In the rows, 128 means zero.
Turns, then the turns between two rows, first turn first; the first pair answered
bude (before => after):
[126 111 152 153 117 102  95 135 129] => [123 123 136 121 118 116  68 118 126]
[106 116 158 117 112 119  65 145 139] => [108 138 101  95 108 131  73 100 146]
[148 113 153 145 153 119 138 127 136] => [146 112 160 127 147 126 108 138 129]
dufeb (before => after):
[134  61 125 116 107 146 127 148 148] => [116  75 134 113 112 154 153 151 161]
[119 147  99  98 125 112 146 101  83] => [123 132 113 110 123 104 129 104  66]
[ 95  91 148 102 117 155 169 169 154] => [ 98 120 103  91 122 165 168 125 181]
tuzuv (before => after):
[111 122 118 107 117 152 133 124 140] => [108 131 123 104 120 152 145 134 137]
[145 155  96 147 150 106 104  72 154] => [108 194 153 119 138  94 107 121 101]
[132 101 114  99 126 152 130 118 141] => [123 149 129 106 138 147 171 121 138]
[132 148 210 134 115 121  71 153 117] => [179 106 141 164 119 136  64  98 176]
befo (before => after):
[135  76 118 158 114 122 104 124 134] => [116 129  77 117 113 144 130  91 122]
[125  94 110  91 110 174 161 148 115] => [119  93 132  99 108 151 156 167  88]
[ 94 137 132  93 121 125 132 145 117] => [111 103 142 133 131 120 119 159 149]
[139 115 122 141 118 136  92 154 160] => [122 160 100  94 110 150 116 132 143]
Pairs:
Each pair is 2 to 3 turns apart.
[119 135 142 139 120  99 186 135  88] => [121 150 149 161 134 108 188 127 140] -> dufeb then befo then dufeb
[120 118 116  93 124 108  62 116 101] => [ 97 100 158 114 115 106 144 175  91] -> bude then dufeb then dufeb
[ 95 141 162 127 134 125 157 157 124] => [104 139  90  95 128 151 151 112 138] -> tuzuv then befo then tuzuv
[120  82 136 102 124 165 107 149 151] => [111 186 123 101 140 130 141  91 118] -> tuzuv then befo then dufeb
[114 141 167 157 149 106 111 159 138] => [137 148 129 157 155 101  83 111 153] -> dufeb then dufeb then dufeb
[130  90 126 129 126 163 135 160 155] => [120 112 151 133 119 136 152 170  91] -> befo then bude then befo
[130 197 123 149 152 107 202 103 138] => [ 83 167 171  69 120 146 154 182  99] -> tuzuv then dufeb
[127 103  77 140 122 172 218 120 166] => [106 164  82  91 120 170 199 108 134] -> tuzuv then dufeb
[ 97 147 190 152 132  92 109 160 110] => [126 144 105 161 143 126 124  91 198] -> dufeb then tuzuv then tuzuv
[122 143 183 152 130  86 163 161  67] => [121 122 183 150 118  95 140 173  60] -> tuzuv then tuzuv then tuzuv
[122 100 176 171 139 111 143 157 123] => [109 168 108  93 137 122 116  88 101] -> bude then tuzuv then befo
[122 178  87  82 125 159 176 119 126] => [138  95  81  90 120 191 127 149 153] -> tuzuv then befo then befo
[130 113 167 166 121 103 162 145 118] => [117 128 146 118 109 108 144 142  73] -> tuzuv then befo then befo
[112 147 176  93 123 107  74 157  71] => [121 120 160  94 118 119  57 153  86] -> tuzuv then tuzuv then tuzuv
[139 104 154 148 127 136 160 162 142] => [145  74 121 130 119 138 113 139 122] -> befo then befo then tuzuv
[130  95 141 132 111 154 135 184 121] => [120 133 109  90 115 156 144 151 102] -> befo then befo then bude
[150  99 119 178 131 100 105 117 163] => [134 121 154 186 131  94 140 155 152] -> dufeb then tuzuv
[163 100 113 164 138 131 149 111 180] => [143  64 148 126 114 133  93 162 127] -> tuzuv then tuzuv
[154 137 114  96  96 116  81 128 108] => [156 179 146 143 112  89 131 123 123] -> befo then tuzuv then befo
[106 241 143  99 146 107  96 106 105] => [ 81 213 177  76 133 141  88 148 123] -> befo then befo then tuzuv
[130  86 108 148 116 162 148 140 174] => [ 90 166 164 132 125 100 139 146  92] -> tuzuv then dufeb then befo
[ 90 217 143  87 137 118 177  96 102] => [126 198  92 120 146  93 160  41 110] -> bude then dufeb
[137  32  83 110 136 137 125 150  96] => [130 125 104 137 162  72 171 119  42] -> tuzuv then dufeb then befo
[110 209 118 127 140 119 161 105 130] => [138 189 104 159 149 100 142  89 128] -> bude then dufeb
[ 85 210 180  89 140 132  91 140 126] => [161  43 105 141 119 131  44 118 121] -> tuzuv then bude then dufeb
[121 114 150 138 124 149 154 145 140] => [149  89 119 147 123 136 113 110 134] -> dufeb then dufeb then dufeb
[141  66 142  95 110 114  38 153  87] => [195  74 101 192 136  77 101  95 134] -> tuzuv then dufeb
[113 150 142 121 125  99 140 124  80] => [123 137 151 138 123  90 128 131  79] -> befo then befo then befo
[124  94 161 129 162 136  67 170 153] => [122 131 114 115 175 140  71 121 190] -> dufeb then dufeb then dufeb
[139  96 158 126 129 106  68 149 128] => [156 100 104 160 142 106 150 102 158] -> bude then bude then bude
[141 142 101 166 145 129 183  98 179] => [ 87 163 144  63 118 139 117 145  87] -> tuzuv then bude
[122 180 115 112 141 155 110  92 183] => [ 96 163 191 106 127 133 110 168 110] -> bude then tuzuv
[160 149  82 123 119 123 189 101 163] => [151  93 173 139 105 106 146 197 123] -> bude then tuzuv
[158  90 122 175 124 113  74 110 125] => [122 170 112 120 129 112 108  88  64] -> befo then tuzuv then dufeb
[159  80 100 135 116 116 109 117 106] => [131 129 150 147 123 118 183 154 111] -> dufeb then tuzuv then tuzuv
[107 201 133  83 122 158 111 123 174] => [135 161 140 108 119 102  32 119 119] -> dufeb then befo
[126 160 103 112 120 144 176 108 181] => [148  81  87 120 104 150 140 120 170] -> tuzuv then tuzuv then bude
[138 114 135 155 138 107 115 172 136] => [137 134  91 103 132 129  89 133 135] -> bude then bude
